Where one turn sends some rows of the set: a few examples, then the rows asked
dabog: [ -5  13 -13 -31  -4   5  29   1  12   4   5 -32  25  19  27  -5  30 -28
  42  -6   6 -14  32  11  -7 -22  19 -28 -16   3 -14  -9  15   7   0  36
  23  20   3 -36 -21  31   3]
saz: [-17  11  -4 -30  -5  -2  22   2 -14 -13 -36  17  35  -3  28   4  29  -4
  21  18 -19  22 -11  22   4   2  21   6 -47 -14  20  20   8  21   9  44
  37  55 -15 -26 -36  17   2]
gebog: [ 36 -14 -19 -10  -4  -1  17  -1  -7  -4 -29  -5  14  -7  18  32  43  -7
   6  28 -13 -12  11  19 -32  -9  -9   5 -36 -11   6  -1   6  20 -21  43
   3  41   3 -26  28  27  22]
Lak: [ -4 -22   7 -34  11  29   8  24   8  13 -39   7  12  18  25   3  26  -1
  -3 -10  -4  -9  15  22  13  -2  39  -7  -2 -11  28  24  12  20  13  55
  11  50 -19 -47 -42  28  25]
simub: [ 30 -12  -6 -15   3 -13  15   2  -4  -6 -35 -15  16   1  13  36  38   0
   8  34   6   2  25  10 -20 -18   0   5 -40 -16  -1  -8 -13   9  -8  44
  -5  35  10 -16  24  24  -1]
Beb: [-12  -6 -17 -32  20  16  39  48 -10   0 -19  16  16  11  29   6  -3  -5
  24  -5  -4  16  26  18  12   4  47  -2 -32 -10 -12  15 -14   3   7  44
 -15  44  -3 -30 -11  19  22]
begod: [ 24  28 -14   1  13   1  32  21   9   9 -17  24  41   9  12  21  31 -10
  29  15 -27  -2   1  10   6  15  21 -26 -15  10   2  -3   7  23   7  55
   7  39  -3 -57  18  47  17]
sut: [  1 -37   1 -48   3  47  10  23  15  -1 -35  -1   2  19  34   9  28  -1
  12  -5  -8 -16  13  14  13   7  24   7  -1 -10  21  13  19   3   7  44
   6  33 -11 -55 -34  37  12]
lale: [ 12 -16  -1 -37 -20  10   2   6  16   3 -21  26 -21   7  37   5  36   8
  48   7   9 -14  43 -14  -7   0  23   3 -23 -16  -6  10  11  21 -12  37
  -1  43 -24 -31 -34  26   5]
roded: [  7  -3 -20  -6  11   6   3   2   0  26 -28 -39  22  12  14  -7  12 -20
  10  17  23 -15  37  16 -11 -22  38  -5 -15 -13 -24 -18  18  13   9  39
 -14  23 -17 -42   3  26  -6]
nusan: [-23   1 -15 -45 -33   4  26  16 -20  -2 -21   1  26   1  42  -1  35 -22
  23   5  -8  -7  21  18 -20   9   9 -32 -29 -13  -1  -8   1   7 -12  47
  30  51  -2 -30 -30  21   5]
nezo: [-24  -9  -8 -59 -19   8  12  33  -3   5 -23  -5  36 -11  46   6  18 -15
  17   1 -10   1  30  21  -7  24  -3 -34 -26 -18   3   1   6  11  -6  53
  15  40  -4 -48  -6  23  14]
zase: [ 32   6  -9   2   7  22  24  16  -2   9 -35  17  36   7   2  29  22  -2
  16  11 -32   2   8  12  -9   5   9 -39 -21  -1   1  -4   9  12  17  52
  17  29   4 -58  21  47  12]
Bos: [  2 -16 -14  -1   6   2   2  10   2  -2 -25  28  22  -7  15  -8   9   3
  15  34 -13  33  -7  13 -21  18  31   8 -53 -13  -3   4  34  20  11  37
  10  54 -34 -55 -10  29  -2]
Tizu: [ 14   2 -17 -31  21 -10  20 -14  -9   9 -21  -7  -1 -24 -11  17  23  11
   9  32  12   2  13 -14 -25 -29  39  -8 -15 -29  27   6   7  18  -5  44
  20  21   1 -25 -20  32   5]
legi: [ -4  -5 -11 -14  -1  23   3   8  -9  19 -31 -40  16  -7  16 -14  26   3
  19  36  15 -13  32  12  -4 -20  63  -6 -21  -7  -7  -6   9  23   2  38
 -14  18 -24 -30 -12  29  -5]
bazi: [ -9   4  -8 -35   1  41  19  -2  38   0   8 -23  28   8  22  -1  17 -12
  46  -2   7 -10  22  13   0  -4  30 -23 -27   1 -24   7  13  23  -3  35
  19  27   1 -43 -25  28   2]
zif: [ 14   5  14 -24  23  17  41  46  -5   5 -14  16  21   7  13   2   9  -8
  18  -2 -19  23  16  15   5   2  31   6 -31   9 -19   5   3  24   6  43
 -21  55 -12 -38  -3   7  22]
Sime: [ 13 -35 -24  -9  -2   3  -9  -7  -2  21 -34 -22   8   8  17   9  19  19
  36  20 -17  11  11  10 -19 -17  15 -12 -23 -12  23  10  44  24  17  17
   0  37 -16 -26  13  30  -7]
Bef: [ 19 -16 -10  -1   9  10 -13  -5   7  18 -50 -16  20   9  13   1   3   8
  30  20 -10  13  15   7  -6  -5  15   8 -20  -9   0   4  50  16  25  26
   4  27 -29 -47  19  27  -1]
kuvo: [ -4  24 -12 -28  -2  -3  33   3 -19   2 -20   9  53  -8  30  15  33  -9
  15  10 -15  19  -9  21  17  -2  14  16 -34 -34  15   7   4  29  25  49
  18  47 -20 -27 -13  19   7]
Geka: [ 12  -3 -13 -23  14  -7  12 -12   5  -5   3   5   6 -10   6  13  36   7
  14  39  21   0  20 -20 -19 -25  38 -16  -4 -22  18  -4  10  13   9  49
  29  15   0 -27 -29  46   4]
fiz: [ 29 -23 -25  -8  -6  -7  13   4   1  -1 -31   0  24 -13   2  20  21 -14
   7  41 -12  -5  16  13 -13   8 -16   9 -24  -7  -2   5 -12   8   2  55
  -5  60   5 -20  20  29   4]
sel: [ -1   5   0 -42  25  13  32  39   0   8 -26  19  32  -1  18   5   1 -13
   7  -2 -13  14  17  16  15   4  29   6 -10  10  -6  -1   4  20   4  49
 -34  47  -1 -21 -14  13  10]
Vun: [ 12 -15 -23  10  -2 -12  15   0   0   7  -2  26  12 -17  14  -1  23 -15
  13  31 -21  20 -10  14 -16   5  11  -3 -56 -12  -5   2  22  29  10  33
   0  33 -29 -58 -12  42  -6]
kuv: [ 14  -5  -8  -1  -3  17  38  24   7  -7 -27  26  48  -1   4  10  22 -15
  40   7 -31   3   5  10  14  18  19 -11 -20   1   6   4   1  -1  26  53
  16  26   3 -46  13  46  24]
gimov: [ 27  -6 -20 -24 -22   5   6  12  17   9 -14   5 -22   1  23 -14  38  17
  37   2   6 -17  34  -8 -34  -1  45  10 -23 -26 -14   3   8  33  -9  43
  10  35 -16 -34 -16  40   3]
dil: [ 28  12 -27 -15  27 -21   9  -2   6   7 -11  -5   8 -20   4  -5  28   9
  16  39   3  -2  28  -5 -18 -29  25   0  -9 -15  24  19   8  24  13  54
  28  30  -4 -23  -5  48  -2]
sus: [ -3 -23 -13 -39  -2  26   7  13   8  11 -36 -15 -13  16  28  12  12  10
   9 -21  -9 -11  15  14   3   3  35   0  -5  -8   8  29   0  17   6  43
  24  21  -8 -45 -37  30  24]
rezos: [  6 -11 -10 -33  -2  11  11   6  16   6 -14  13  -9  12  25   5  39  18
  47  10   0 -12  37 -32 -13  -1  49   4 -41 -22  -9   2   4  15 -12  37
   1  37 -28 -40 -32  42  -1]

Sime moves to legi
zif moves to zase
nusan moves to saz
Where do these go?
sut moves to sel
dil moves to gimov

Where one turn sends some rows of the set: a few examples, then the rows asked
Sabud: [ 25  25  20  -6 -15   1 -26 -34  -2 -29  21  36 -27  13  -3  26 -14   5
  19  18  17  19  22  18   0]
leder: [ 18  13  -5  -5 -17   6 -29 -37  17 -19  14  26  54  10  28   5 -38  16
   1  -7  16  24  28   5   0]
limus: [  7   3   8  -7  18  10 -24 -17  -6 -12 -15  11  -8  -4  25  -2 -20  29
  -7  34  18  50  24  -3   3]
gefuf: [ 28   0   6  15  16 -18 -17 -46  19 -38   6  31   6  26  18 -11  -8  42
  25 -15  10  22  34  26 -23]
samug: [ 28   3   5  18  17 -30 -21 -43  20 -22   8  37   5  32  15 -14   1  42
  33 -11   4  22  30  22 -15]
tibo: [ 26  28  10 -12 -17  -5 -32 -29  10 -23  11  35 -25  13   0  29  -8   8
  16  18  26   5  24  22   9]
Bedu: [  6  -9  22   8  18  -5 -17 -21 -12 -23  -1  18  -7  -5  30  -4 -32  33
  -5  27  20  49  25   2  -3]
vade: [ 29   7   2 -34  14 -28   0 -10  34   7 -17  16  20  26   1  26   0  41
   8  10  -6  27  14   4 -17]
zefe: [  9  19   6 -25  -5 -18 -13  -5  43   5  -4  14  14  -3  -7  32   2  26
  -1   5  13   7  17   0  -6]
Manif: [ 28   6  35   1  -3 -34  -3 -22 -11 -15   6  56  15  39  32   0 -37  45
  11   5   8  27   6   4  -3]
misis: [ 18  17  20   2 -15  -8 -23 -25  -1 -27  19  38 -32  13  11  27 -25  10
  16  18  25  12  30  20  -3]
dosir: [ 17  25  11  -5 -24  -7 -27 -30  -6 -14  21  39 -22  13   1  26 -24   6
  17  20  16   5  29  21  -3]
kul: [ 19   9  -5  22  21 -22 -23 -40  17 -31   0  30  -2  38  17  -5   9  39
  24  -2   2  23  22  27 -15]
mave: [ 21  18  -1 -28   2 -26  -9  -9  50   5  -6  13  25  12   6  29   1  32
  10   2  -6  21  24   5 -19]
pizo: [ 36  10  26  -8  -1 -29 -20 -21  -5   1   3  51  17  41  38  20 -41  42
   5   8  10  36   2   2   9]
Kur: [ 15  31 -10  -7 -14   5 -17 -32   1 -21  19  22  53   4  25   2 -31  29
   2  -5  13  37  26  12 -10]
Tum: [ 16  19  -1 -26  -2 -27 -10  -8  50   3  -8  17  26   7   4  31   0  32
   6  -1  -6  22  24   6 -16]
rof: [ 27   8  32  -3   0 -32  -9 -15 -19   0   3  54  19  32  30   0 -33  45
  13  11   0  36   9  -5   4]
Lukom: [  9   3  16   2  22   5 -16 -19 -12 -20   1  20 -10  -3  24   0 -23  24
   0  29  10  62  21  -2   2]
Bamap: [ 20  20  32   2   4 -34  -4 -18  -4  -9   8  58  11  38  35  -1 -31  37
  10  12  -4  37  -2   3   3]
loso: [ 13  20   3 -27  -5 -20 -12  -8  46   8  -1   9  15  -3  -5  31  -3  27
   3   6  11   9  17  -1  -8]
molo: [  9   5  11 -31  -2 -13 -11  -7  29  10 -14   9   6   8 -11  21   2  29
  -7  22  17  15   6  -8 -12]
zafu: [ 19  31   7 -11 -21  13 -16 -42   5 -27  21  31  43   3  10  -3 -32  19
   8  -9   7  25  27   8 -15]
mafu: [ 30  17  29 -12  -4 -38 -12 -17  -2  -2  -4  54  13  40  36   4 -27  42
   5  21   3  33  -5   4   7]
rolo: [ 20  17   7  19  26 -20 -16 -48  21 -31   7  33  10  21  14 -15  -4  44
  21 -15   3  22  20  26 -16]
bib: [ 21  19   2 -10 -25   8 -12 -32   6 -30  24  31  37   3  22   4 -41  17
   9  -7  17  30  40  10 -13]
buzak: [ 20  30  -2 -18 -27   7 -21 -35  18 -20   7  30  50   4  20  -2 -30  21
   7  -9   7  24  32   4  -8]
Tef: [ 24   3   0  20  24 -16 -34 -45  29 -20  -9  31  -2  35  24   0  -9  43
  22 -16   4  21  30  17 -12]
bet: [ 20  37  16   0 -25 -10 -35 -33  -3 -17  16  38 -25  20   3  34 -16  22
  18  10  17   9  19  18  -5]
Fub: [ 22  -3  10 -35   8 -25  -4 -11  26   9 -17  11  12  21  -7  22  -2  35
  -3  26   4  24   1  -3 -10]
vis: [ 10  -7  14   5  22  -5 -27 -24 -18 -15  -1  13 -11 -11  18   2 -21  29
   0  34  13  48  27   7   1]
lom: [ 24  21  10  -2 -11   2 -34 -32   1 -14  12  37 -19  30   7  36 -20  11
  12  12  30  -4  22  21   2]
bifu: [ 10   7  10 -29  -1 -15 -10  -9  33  11 -12   7   4   5 -12  25  -4  29
  -4  20  13  11   7 -10  -9]
pafab: [ 13  -8  11   1  18   9 -39 -30  -6 -12  -9   6  -2   5  33   6 -23  27
  -7  31  19  49  24   2  -8]
pov: [ 29  13  -1   9  29 -23 -21 -43  28 -24 -11  29   6  25  18 -10   0  52
  21 -14   5  23  26  26 -12]
pafo: [ 27   9  -1 -33  10 -29  -1 -11  38   6 -18  19  17  25   2  27   0  42
   6   6  -8  33  17   8 -20]
sigop: [ 17  19 -12  -6 -17   6 -13 -36   8 -18  24  27  44   1  14  -7 -33  21
  12 -10  14  29  39  10  -8]
Dopo: [ 22  14  20  -4 -12 -25  -8 -14 -16  -9   1  56  20  42  25  10 -32  37
   8   8   3  36  -2  -9  15]
Sodun: [  7  -4   8   7  14   0 -35 -32  -6 -25  -6   7  -6  -9  15   2 -16  33
  -1  22  15  58  19  -3   3]
Tuz: [ 24  -1   9 -38   6 -25  -3 -10  26   9 -17  15  11  24  -6  22   0  37
  -4  24   7  31   2   1 -14]

Bamap moves to Lukom
limus moves to tibo
Fub moves to bifu
Where do these go?
vis moves to dosir
gefuf moves to Manif
kul moves to Dopo
Tef moves to pizo
Tuz moves to molo

